Some points, each followed by its number:
-33;-3;7;0;-14;-14;-95;-55;31;-51;-50;-13;-102;-90;9;51;23;53;9;-15;44;29;89;37;-13;-87;-82;-19;92;37;75;0 0
-11;-15;23;-6;-3;24;11;-10;-10;-13;19;50;-9;9;11;11;19;-6;2;16;-27;-14;10;17;-24;22;43;11;12;10;-6;-7 1
28;0;-19;8;-25;-53;-127;-78;85;-118;-89;-116;-127;-127;19;76;23;91;34;-75;101;89;127;52;-3;-127;-127;-9;127;105;127;1 2
-9;-4;35;2;-2;1;-30;-28;4;-24;-3;36;-32;-25;18;14;16;20;16;2;-1;5;37;25;-18;-23;2;7;31;10;33;-12 3
-12;-4;10;2;8;25;-24;-30;-5;-7;0;14;-26;-4;11;19;19;20;9;6;5;7;27;11;-24;65;-5;7;15;15;9;-6 4
3;-28;54;-28;-10;33;68;-11;-25;17;51;96;37;61;15;6;22;-24;21;34;-57;-40;-16;10;-25;79;104;41;-41;-3;-32;48 5
29;41;-48;24;12;-31;48;90;11;43;-4;-88;83;38;-37;-65;-39;-36;-40;-10;34;4;-96;-51;53;4;-21;-25;-60;-40;-51;27 6
-10;-3;-10;26;-11;0;-127;-48;16;-25;-48;-23;-54;-77;-2;21;5;41;8;-19;38;29;58;17;-4;-73;-76;-27;58;31;55;4 7
62;46;-79;36;20;-36;110;127;1;89;14;-118;127;75;-50;-88;-77;-81;-59;-27;23;-8;-127;-82;60;21;0;-17;-96;-57;-101;47 8
15;-9;-5;3;4;-4;36;32;0;21;14;-13;30;16;-8;-16;-21;-15;-16;7;-4;-2;-31;-17;5;16;19;18;-28;4;-31;7 9
38;31;-48;31;6;-15;63;76;11;56;8;-84;83;47;-36;-58;-43;-37;-52;-27;28;-7;-95;-53;51;12;-9;-6;-58;-37;-57;27 10
-25;-19;6;-3;-12;16;-9;-32;-3;-12;1;38;-16;1;14;6;11;6;18;5;-24;0;34;20;-20;4;18;8;21;16;18;-8 11
Which three points above are nearest to each new point? Their numbers follow each, nearest first.
1;8;4;-7;19;30;120;70;-45;60;59;51;116;120;-22;-40;-13;-56;-10;32;-62;-57;-101;-41;11;109;127;12;-127;-53;-86;1 5 9 10
-31;-11;30;14;-12;-18;-116;-51;17;-50;-55;-28;-109;-105;16;43;23;67;25;-30;46;31;100;38;-22;-96;-97;-18;106;33;74;-10 0 7 2
1;2;-5;6;-9;-8;-36;-80;23;-20;-17;-21;-38;-32;0;5;2;24;1;-2;12;22;29;6;3;-36;-37;-4;26;7;36;-8 3 11 7
-11;12;-28;8;9;-12;15;36;3;15;-10;-22;20;12;-16;-8;-15;-1;-19;0;5;-5;-35;-15;3;-12;3;-23;-17;-7;-18;6 9 1 11
3;4;-18;12;7;-32;-46;-3;18;-14;-35;-48;-39;-52;4;5;-11;16;-6;-22;43;27;28;-1;6;-51;-75;-11;38;4;19;5 7 3 0
-5;5;4;3;8;5;50;39;-8;28;15;2;56;40;-10;-26;-16;-27;-7;7;-17;-6;-41;-21;-3;44;57;1;-40;-28;-36;0 9 1 5
-5;-1;9;-8;-8;-7;-28;-15;-2;-6;-3;10;-35;-43;18;15;19;25;2;6;3;19;42;31;3;-25;-26;-8;33;9;44;-5 3 11 4
-19;-27;46;-20;-4;36;59;-1;-37;6;47;93;26;127;13;-5;4;-15;27;29;-58;-26;-7;21;-30;74;101;34;-34;3;-23;-27 5 1 11
-21;-5;24;3;-11;2;-33;-34;2;-29;-18;15;-40;-38;7;24;14;27;19;-2;12;-10;50;22;-9;-28;-11;-3;38;25;37;-10 3 11 4
7;-11;32;-26;6;46;127;42;-39;52;79;83;99;127;10;-34;-4;-58;1;54;-88;-61;-73;-15;-16;121;127;35;-87;-34;-79;-12 5 9 1
34;9;-16;12;9;-18;-41;7;38;-27;-12;-66;-59;-67;-1;2;0;1;-6;-33;31;30;35;-8;20;-59;-93;1;52;27;18;5 7 0 3
-37;-7;6;4;-10;-19;-94;-60;21;-50;-43;2;-104;-107;15;50;24;58;18;-15;47;35;90;29;-5;-92;-82;-16;94;39;76;-6 0 7 3
-7;-5;28;-21;-13;24;66;10;-33;25;60;60;57;71;7;-4;15;-31;4;15;-47;-38;-24;-2;-11;72;92;25;-43;-15;-34;-14 5 1 9
20;-15;26;-50;11;48;102;50;-54;53;97;103;116;127;7;-46;4;-73;0;58;-93;-80;-87;-26;-17;127;127;40;-119;-43;-90;-15 5 9 1
